In the rows, zero is written as 128.
Rotation paths and how fast each direction turns (degrees a step)
Each turn is a multiple of 5 degrees from 10 to 175, or 0.
Each row of a path follows its step; steps can be skipped.

step 0: [126 130 130 129 131 125 126 129 122 135 130 136 134 118 122 127 134 134
 116 122 140 125 126 129 128 126 124 124 122 140 135 121 132 121 122 122
 137]
step 1: [130 131 126 128 138 122 135 118 118 137 125 124 123 130 118 121 125 131
 120 135 133 125 116 133 129 131 121 130 124 139 129 125 133 125 127 126
 120]
step 2: [128 123 134 122 130 120 133 131 120 122 123 124 131 132 135 134 126 129
 127 124 136 116 118 133 137 139 121 129 127 140 127 126 128 135 129 131
 122]
step 3: [131 130 129 125 133 125 123 123 127 115 130 135 128 130 130 141 110 132
 136 132 132 131 120 130 134 129 124 124 123 142 126 133 126 126 124 126
 131]
step 4: [130 121 126 138 123 125 128 124 123 129 135 140 126 120 129 131 122 141
 130 132 129 125 130 125 135 126 137 120 123 140 119 123 128 136 133 127
 125]
step 5: [128 121 121 129 127 130 135 132 126 120 127 130 123 119 122 123 119 144
 119 128 136 125 125 129 119 130 135 121 124 129 124 133 121 121 131 136
 126]
step 6: [120 139 124 127 123 118 129 127 125 122 116 126 127 126 122 134 125 137
 117 125 140 129 129 131 133 121 135 124 127 125 130 124 135 129 132 139
 125]
step 8: [130 121 128 118 133 124 132 123 130 138 128 124 127 121 122 132 131 133
 127 125 140 131 125 123 145 130 126 123 119 133 135 122 121 127 130 122
 134]
step 9: [132 125 119 124 133 119 127 126 126 131 117 133 133 120 117 128 124 136
 128 128 124 116 127 126 132 135 120 128 124 136 129 127 129 125 117 119
 122]
step 10: [132 125 132 133 128 119 128 135 125 127 118 137 118 132 132 132 122 134
 115 124 127 123 116 124 131 125 113 128 122 137 127 128 129 131 133 124
 123]
step 11: [125 135 131 136 125 129 136 125 131 119 131 131 128 133 134 128 116 135
 126 128 134 129 129 124 138 136 121 130 115 137 120 127 129 121 124 131
 120]
step 12: [122 128 126 131 138 130 143 126 129 119 125 141 134 129 136 130 127 140
 128 130 135 125 127 128 135 124 137 124 128 137 121 122 127 130 130 128
 136]
Speeds:
[129 129 129 126 126 131 125 126 130 128 128 128 125 127 127 130 128 126
 128 129 133 130 126 127 128 127 126 129 124 128 128 129 127 125 127 131
 130]	140
[127 125 129 128 127 130 125 128 128 125 129 127 125 127 127 129 126 130
 130 126 127 127 129 126 129 125 125 130 129 127 123 128 127 129 128 124
 126]	55
[129 133 131 126 128 130 128 128 129 126 128 125 128 131 131 129 125 128
 125 127 128 127 131 131 130 128 127 127 127 128 128 129 128 131 129 128
 128]	85

step 0: [132 120 127 122 116 128 130 122 133 125 130 129 122 123 126 130 132 126
 133 133 111 132 130 130 134 129 121 126 125 132 131 139 127 122 134 127
 121]
step 1: [127 130 126 127 119 132 132 126 135 133 130 123 119 124 134 120 133 126
 119 130 133 131 133 129 136 134 111 121 131 132 127 135 133 126 124 127
 132]
step 2: [129 136 127 133 122 135 127 122 138 126 123 128 125 124 130 121 123 132
 134 115 120 126 129 128 128 126 119 128 126 134 127 141 126 125 123 124
 119]
step 3: [124 127 129 137 129 134 125 123 127 133 121 130 119 111 131 120 124 127
 128 120 132 133 138 118 128 133 126 120 129 131 120 128 133 126 128 128
 131]
step 4: [134 137 128 141 130 126 124 128 127 128 123 117 130 121 132 122 134 130
 142 117 128 130 137 127 124 121 125 128 130 130 134 126 127 122 129 127
 128]
step 5: [125 126 127 125 131 124 122 124 115 129 122 125 120 114 132 129 134 130
 135 128 120 131 142 125 129 128 134 128 123 133 134 125 135 133 130 121
 128]
step 6: [132 131 130 135 129 120 132 128 131 129 124 114 128 119 139 128 138 130
 122 137 123 129 136 133 131 127 131 135 129 128 137 130 127 121 130 124
 133]
step 7: [123 123 135 125 128 127 131 125 129 129 125 120 123 132 128 130 132 132
 125 132 122 127 141 130 128 122 127 133 119 125 133 142 139 136 124 120
 122]
step 8: [128 132 132 132 135 134 135 124 138 135 122 124 121 122 134 131 119 126
 118 138 134 125 132 124 129 126 128 134 132 131 136 137 130 131 123 125
 130]
step 9: [134 120 140 136 130 135 132 125 131 123 121 127 125 130 121 131 119 124
 132 127 128 128 137 125 124 117 125 134 126 127 128 141 131 123 130 131
 127]
step 11: [137 125 128 132 122 132 131 129 124 117 119 131 134 120 124 136 131 126
 134 127 123 122 129 130 122 121 127 137 128 140 133 129 122 121 127 126
 135]
step 12: [122 116 131 131 124 125 133 131 121 123 131 130 133 119 122 130 138 125
 123 130 129 126 137 128 121 136 123 128 123 137 128 127 133 132 124 122
 140]
Speeds:
[127 130 127 128 128 126 127 130 127 129 128 130 128 131 127 130 126 128
 128 128 129 130 125 132 129 130 130 128 126 125 126 125 128 128 125 132
 127]	0
[126 128 129 129 126 127 130 130 132 129 126 127 130 127 128 128 127 131
 124 127 129 123 127 128 126 130 128 126 126 127 126 130 129 129 126 126
 126]	65
[125 129 126 127 127 129 131 127 127 128 130 128 130 128 129 128 128 127
 127 124 125 129 128 127 129 129 128 123 129 130 130 128 128 125 127 130
 127]	25

step 0: [126 121 116 119 131 128 127 129 120 131 128 129 129 130 134 128 138 125
 125 123 114 122 126 127 127 134 130 123 134 126 118 125 132 126 128 133
 134]
step 1: [127 126 133 128 126 135 124 129 129 131 130 132 125 124 133 123 127 128
 133 127 108 124 133 121 130 133 123 137 134 127 131 127 131 119 137 126
 126]
step 2: [126 124 127 128 137 124 129 121 133 125 118 134 127 134 131 131 123 124
 125 128 117 125 120 127 133 134 129 132 122 140 133 122 133 122 134 122
 127]
step 3: [122 130 133 121 127 133 120 136 135 127 118 137 126 128 137 126 126 119
 126 123 128 124 132 131 127 136 131 122 119 131 133 120 124 123 126 131
 129]
step 4: [116 136 124 118 130 134 128 130 128 116 125 131 131 130 123 128 139 132
 127 127 120 134 128 126 129 126 129 123 124 125 133 115 128 125 128 130
 126]
step 5: [131 137 129 124 136 126 128 128 132 137 127 140 133 133 126 117 132 133
 128 128 122 131 139 122 133 125 124 126 120 123 125 126 127 126 131 127
 117]
step 6: [128 124 125 124 137 129 135 132 129 135 125 138 129 122 118 133 135 132
 138 130 131 122 129 126 124 132 124 126 121 138 132 127 132 128 126 126
 119]
step 7: [134 131 134 129 121 136 126 124 129 134 117 134 132 127 125 129 134 134
 140 126 133 126 129 137 127 128 127 117 121 129 129 125 130 125 137 125
 135]
step 8: [132 124 127 120 128 132 127 126 120 123 123 129 135 124 119 124 130 134
 126 129 131 131 125 120 121 127 129 124 116 131 120 130 130 124 135 138
 137]
step 9: [126 123 136 121 119 129 127 114 123 130 128 136 126 121 125 126 125 125
 130 125 125 124 131 121 125 123 125 129 121 121 120 124 128 137 134 134
 121]
step 10: [127 132 139 124 128 126 130 118 122 130 127 131 123 137 126 136 127 133
 131 124 134 122 124 114 122 130 126 129 131 134 126 124 139 127 127 128
 125]
step 12: [127 119 126 116 121 138 133 130 127 127 119 125 132 124 130 128 127 131
 120 131 134 137 125 117 130 125 125 126 135 129 126 120 130 127 124 119
 131]
Speeds:
[129 128 128 128 127 129 125 131 128 129 125 129 131 128 128 129 127 126
 129 131 131 128 125 130 129 129 127 131 129 132 130 128 129 130 130 126
 129]	80
[132 128 128 130 131 129 132 128 129 126 127 127 126 126 130 129 126 127
 131 125 130 128 129 127 131 130 125 127 128 130 130 129 130 127 129 126
 129]	80
